Each path is a new rotation, seen through one point. The rows after it are directions, each followed by how far the rotation turns it, in degrees each step (0 if it stays put).
Each turn is a multiple of 5 degrees from 10 to 175, or 0.
Each row of a path follows its step; steps can be skipped.

step 0: [ -6  -5   0  -5  -3   1  -5  -1   7   4 -12  10   9  -4 -12  10  14  -7
   5   1  12  13  -4   0  -5  -3   7 -16 -12  -1  -2 -17 -12]
step 1: [ -9 -19   6  -2  12   0 -12  -2  -4   8   1  -1   7  -3  -5  -1 -14   8
  -6  -2  -5  -3   5  15  -7   3   3   0   5 -14  14  -7 -14]
step 3: [  0   5   4   6   8 -13  -2   0 -15  -5  10  -1  -2   8  -7  -3   6 -27
  -4  -9  -2  10   7   5  -8 -18   0   4  -8  -1  -2   0   2]
step 4: [-13 -10  -3 -21   7   3 -11   5  -7  10   1   1  -9   5  -1  -7   1  -2
  10   4  -1  12  -9  -6 -11   5   3   4  -4  -4 -19   3   6]
step 5: [ -1  -7  -8  14  -5  15   9  12 -17  -5   6   4   1  -1   0   7 -15  11
  14   4   2   6   1   0  -9  -4 -12   0  -3 -11  -5 -10  -1]
step 6: [ -6   8   4   3 -10   3  13   5   7   6  15   6  -4  -1  -4   4  13   3
   4 -14   0  -8  -6  12   0   2  12   8 -16 -12  -1 -14  -3]
step 7: [ -1  -8  19  -8  -5   3   1   9   4   3   2  -6   0  14 -23  12  -2  -5
  -7   2   3  10  -3  -5 -10   5   2  -3  -7   1  19   0  -4]
step 8: [ -9   1  -1 -14   1  -8  -6   2  -3  10  -8   8  -6  -5  -1   0 -17   9
 -16   1  17  -6  11  -9  -9 -14   4  -4  -5  -6   1 -11  -3]
step 9: [  0  11  -1  -3  13  -2   5   6 -11  -2  -2  12  -8 -10   4   0  -1 -10
  -1   5 -20  -6  -7   3 -16  -5  -5   3  10  -4  12 -11 -10]
step 10: [ -3  -6   1  10   3 -14   3   3   5   3   6  -6  -2 -10   4 -11   8 -10
   0   5   6  20 -24  -4  -6  -8   0  -1 -12  -1  -4  -4 -10]
step 13: [-20   0   8  10  -7  -2   6   7  -6   7  20  -8   7   8   2   3 -10  -5
  -8 -14  -8  -4   2   7  -9  -1  -7   6  -2  -9   5   7 -11]
[-1 -4 -3  5  2 -2 -2  2  2  2  2  4  2  1  2  1  1 -4 -2  4 -1  0  1  5
 -2  0  1 -1  3 -1 -5  5  3]	40
[ 1 -6  1  1 -3  2  2  3  3  1 -2  1  0 -2 -3  0  3  2  2 -6 -1 -2 -1  3
  2  1 -6 -5 -2 -2 -4  1 -1]	60
[-3 -1 -2  1 -5  1  0  0  1  0  0  0  2 -4 -7  2 -1  0  1  2  1  2 -1  5
  7  1  4  4  2 -2  2  0 -1]	65
[-5  1  0  1  3 -3 -1  0  0 -2  1  0 -1  3 -2 -9  1  1  0 -3  1 -6  3  3
  1  2  2  1  2 -3 -1 -3  1]	145
[-1  1 -4 -3 -2  4  1  6 -1 -4  6  0  1  3  0  2  0  3  2 -4  1  1  3 -1
 -2  1  1  4 -3  1 -1  4  4]	40
[-3  0  1  3  2  5  0  2 -5 -3 -2 -1  1  6 -1  2  0 -3  1  1 -3 -1  1  1
  1 -2 -4 -3  3 -2  7  2 -1]	175
